In the rows, zero is written as 128.
Each path below is one point turned by a fixed rotation once a step. After each direction that follows a path, write how fast that rotation turns it, in degrees a step (0 if it stays still).
Each turn is a multiple of 5 degrees from 10 to 175, or 0.
Each row of a path follows its step; steps can be skipped.
path 1
step 3: [134 127 120 130 134 126 126 129 124 135 121 130 132 128 125 139 128 132
 137 133 125 127 128 128 139 132 123 125 129 139 129 130 122 131 114 112
 134 132 131 112 131 121 126 124 129 133 125 126 124 125 138]
step 4: [129 142 134 131 129 121 130 125 126 123 127 128 134 137 121 124 136 125
 131 120 128 135 126 138 125 126 119 126 135 125 119 113 129 134 119 121
 131 121 129 127 115 137 126 134 127 127 125 137 131 130 122]
step 9: [133 128 130 133 123 118 118 122 126 138 125 136 124 127 139 122 123 122
 132 132 118 130 129 119 130 129 128 132 131 132 126 130 122 130 118 126
 120 131 134 116 128 129 138 125 130 124 123 140 117 130 137]
step 11: [129 137 124 128 130 136 126 135 125 132 117 122 127 130 112 122 120 129
 121 129 138 125 140 128 135 134 128 134 132 137 134 135 129 118 128 130
 139 132 125 123 128 125 121 132 127 132 131 128 139 121 129]
step 17: [126 133 124 129 125 122 126 136 124 144 123 124 132 133 120 123 118 128
 123 125 134 139 133 126 131 134 121 134 130 119 121 126 130 130 127 139
 132 124 139 120 124 134 134 123 127 129 127 137 140 132 132]
step 18: [127 129 127 121 129 121 124 124 124 137 130 126 117 114 126 136 137 125
 123 127 139 125 128 132 133 128 133 131 135 128 131 115 138 132 129 128
 122 125 131 144 136 136 137 130 130 132 133 125 123 124 127]
step 19: [135 122 121 126 122 125 116 131 131 123 127 129 132 127 125 127 129 132
 128 130 115 123 134 137 135 131 135 127 120 141 139 128 125 126 130 124
 123 121 131 121 125 129 120 135 138 134 137 117 127 121 128]
[126 126 130 127 128 133 128 127 129 126 128 127 127 128 130 128 129 130
 130 127 127 127 131 126 126 133 127 124 130 131 129 126 129 127 129 130
 130 127 129 126 130 128 127 128 130 131 132 128 131 130 129] => 130
path 2
step 0: [120 117 128 120 123 124 125 131 126 130 117 122 135 121 131 119 135 129
 134 132 122 135 136 125 121 124 116 122 117 122 123 125 121 134 124 138
 131 134 140 133 123 126 129 129 128 135 131 135 124 135 119]
step 1: [119 116 127 131 135 128 129 133 133 130 128 117 132 133 125 122 125 136
 139 123 130 131 133 130 129 124 125 122 123 130 132 142 119 121 124 117
 131 133 132 141 129 126 124 140 122 123 140 132 132 130 121]
step 4: [123 131 144 124 112 123 116 128 127 130 135 123 127 131 127 128 125 135
 124 122 136 134 132 130 122 136 136 122 120 126 124 131 121 130 118 126
 129 130 123 135 137 125 135 129 115 132 131 124 116 132 125]
step 7: [123 126 127 123 124 116 117 131 119 141 128 132 130 127 120 121 128 122
 123 127 130 126 120 122 113 117 134 127 132 128 134 128 124 125 114 119
 131 122 131 137 132 137 128 124 133 135 124 127 130 121 133]
step 12: [125 126 135 134 133 125 139 140 125 116 119 129 122 132 130 130 126 132
 131 131 131 135 132 132 125 120 137 123 123 114 123 126 121 141 128 125
 132 137 121 122 130 121 117 136 123 134 123 127 125 130 137]
step 17: [132 123 124 110 122 126 135 126 125 120 123 128 126 131 125 133 127 139
 136 124 117 139 126 133 129 130 128 136 123 135 128 136 128 134 124 126
 124 129 140 129 128 132 131 115 129 124 141 136 135 121 127]
step 21: [126 121 125 116 122 137 129 139 130 128 136 124 133 130 113 123 131 134
 125 111 126 126 129 130 121 125 139 129 125 128 120 126 121 125 133 118
 130 133 130 124 126 115 123 117 128 132 121 130 126 130 126]
[129 128 126 128 126 128 130 129 128 126 125 130 130 125 131 129 127 127
 127 126 126 129 125 125 129 126 129 130 132 127 126 130 129 130 131 128
 127 129 128 129 127 123 131 127 126 129 130 129 127 126 126] => 120
[128 128 127 126 125 129 125 130 129 126 128 128 127 127 125 125 127 131
 128 129 128 130 130 128 129 127 130 128 132 130 127 129 130 124 127 127
 128 128 128 131 131 128 125 128 124 125 128 126 129 127 127] => 110
[127 125 126 128 128 124 129 129 127 126 131 125 130 125 129 129 128 127
 125 131 127 126 133 126 127 128 130 127 127 124 129 127 131 126 127 127
 128 130 129 129 127 128 127 130 129 130 127 130 130 125 128] => 55
path 3
step 0: [123 119 126 131 137 132 133 133 131 128 139 119 117 126 123 129 129 123
 118 130 121 143 126 142 125 123 136 128 125 117 128 130 126 131 127 134
 124 121 136 136 116 137 119 127 134 116 127 133 123 134 118]
step 1: [123 133 128 125 115 133 136 123 123 128 130 121 125 125 134 109 124 131
 136 127 131 112 127 122 140 124 122 118 134 136 122 136 118 124 130 121
 124 131 116 124 123 121 127 125 136 135 136 130 129 125 123]
step 2: [132 126 138 137 138 124 124 129 131 121 124 128 140 128 134 139 142 117
 131 132 129 131 120 137 117 135 126 126 124 126 136 137 136 123 132 131
 128 127 127 122 133 121 131 137 127 134 124 132 109 119 132]
step 7: [118 127 129 124 122 136 118 140 126 123 110 123 134 125 129 133 130 132
 132 140 120 132 126 118 132 119 122 128 132 123 125 126 129 123 125 123
 122 133 141 124 130 137 140 132 131 134 142 134 130 126 119]
step 9: [134 136 124 132 125 126 139 128 129 127 126 122 128 127 134 127 127 125
 145 126 135 136 123 133 131 121 134 110 128 135 125 125 118 145 120 129
 121 134 137 129 127 126 123 139 125 113 126 125 131 121 120]
step 13: [114 129 111 125 130 121 116 125 128 119 134 119 141 128 137 127 134 121
 127 135 127 126 122 121 128 120 130 130 125 123 130 129 122 136 121 134
 126 130 114 131 133 128 118 127 119 122 135 128 129 115 130]
step 16: [130 131 134 125 133 123 121 125 121 121 129 135 122 139 152 136 117 129
 134 134 128 121 138 128 124 139 123 126 125 134 124 128 136 123 121 131
 129 123 131 126 132 129 142 125 138 129 126 135 134 132 118]
[130 127 127 125 127 128 127 126 127 123 127 128 127 131 128 127 125 129
 127 129 128 127 124 131 128 127 132 129 128 133 127 129 129 130 128 129
 124 127 127 128 129 126 127 130 131 129 128 128 128 127 130] => 95
[128 127 130 129 127 129 129 127 128 126 127 126 128 128 123 132 128 127
 129 127 125 127 128 128 125 126 127 126 125 125 131 128 128 130 127 127
 127 126 131 128 127 131 129 132 129 130 129 129 127 128 132] => 145
path 4
step 2: [131 120 126 120 132 138 118 135 121 127 130 134 119 128 126 128 129 134
 136 125 123 129 133 113 121 128 126 138 131 122 127 131 129 126 130 124
 125 132 137 127 131 136 111 126 137 125 129 125 139 119 138]
step 3: [126 128 118 129 118 132 123 128 127 128 133 126 121 111 118 116 123 130
 128 123 125 123 121 123 129 128 127 128 129 124 120 131 133 131 133 116
 128 135 137 130 131 123 126 114 117 124 117 118 131 132 131]
step 6: [116 125 135 126 132 136 131 124 133 138 127 121 127 127 132 128 131 138
 120 132 121 119 129 129 142 123 124 119 117 124 128 132 122 129 136 129
 135 119 124 128 129 129 121 129 141 142 128 133 140 129 132]
step 7: [124 127 136 129 124 129 124 127 129 129 129 135 130 135 144 126 129 136
 130 136 117 124 118 125 133 130 128 132 130 117 124 128 124 135 130 123
 124 126 119 120 114 139 132 121 121 137 117 120 133 122 123]
step 18: [124 129 135 126 127 123 126 123 133 132 135 135 129 116 135 118 125 132
 124 128 116 136 141 134 129 127 131 120 130 119 137 140 123 131 124 137
 127 134 134 127 129 136 131 116 134 128 128 133 139 120 121]
step 19: [113 121 130 134 132 138 118 134 127 125 136 132 127 129 126 127 124 129
 118 127 121 134 124 122 127 123 133 140 129 121 136 140 129 129 114 124
 130 121 125 131 121 127 127 116 133 127 125 129 120 131 117]
step 20: [126 124 121 132 132 133 111 128 124 129 125 129 124 128 124 130 123 129
 122 120 128 139 125 114 136 120 128 130 133 119 129 130 130 125 137 123
 128 122 119 128 134 123 122 138 124 144 133 122 137 136 131]
[129 127 130 128 131 127 126 126 127 129 127 127 129 126 127 125 129 130
 131 128 132 126 127 126 127 130 125 128 129 126 127 126 128 128 130 130
 123 126 127 125 130 126 129 125 127 129 125 126 127 127 128] => 80
[128 126 126 126 129 132 129 126 127 128 127 127 129 129 128 124 128 129
 130 128 127 125 129 129 130 130 126 130 128 127 130 128 128 128 123 130
 130 124 129 129 124 127 131 129 129 126 130 129 127 129 130] => 145
[127 130 127 127 128 125 131 127 124 128 131 127 129 130 127 128 126 129
 126 127 129 126 134 126 129 130 129 127 127 130 129 128 128 129 126 129
 128 129 126 126 132 129 130 127 128 129 130 129 127 125 129] => 85
[126 127 128 128 128 128 127 130 124 130 124 127 127 127 127 128 127 129
 129 130 129 130 128 124 130 128 126 128 123 130 128 126 127 129 128 127
 130 128 129 130 131 129 125 131 129 129 125 130 130 130 132] => 100
[130 128 126 128 130 130 128 126 127 131 127 131 127 128 125 127 130 128
 129 127 129 127 132 131 130 128 128 127 124 127 125 126 130 129 129 127
 130 128 129 128 127 130 125 127 129 128 126 126 130 124 124] => 95
[133 128 129 127 130 128 131 124 127 129 127 130 126 129 129 129 128 130
 127 127 128 127 127 126 129 126 129 130 128 128 131 131 125 128 128 128
 127 128 124 129 129 130 126 126 127 126 125 131 128 131 126] => 60
[128 125 128 127 129 127 125 128 125 130 125 129 124 126 126 129 125 128
 131 123 128 130 128 128 128 127 132 129 130 128 126 130 129 128 126 126
 126 127 130 128 129 128 129 126 128 127 132 128 128 130 128] => 40
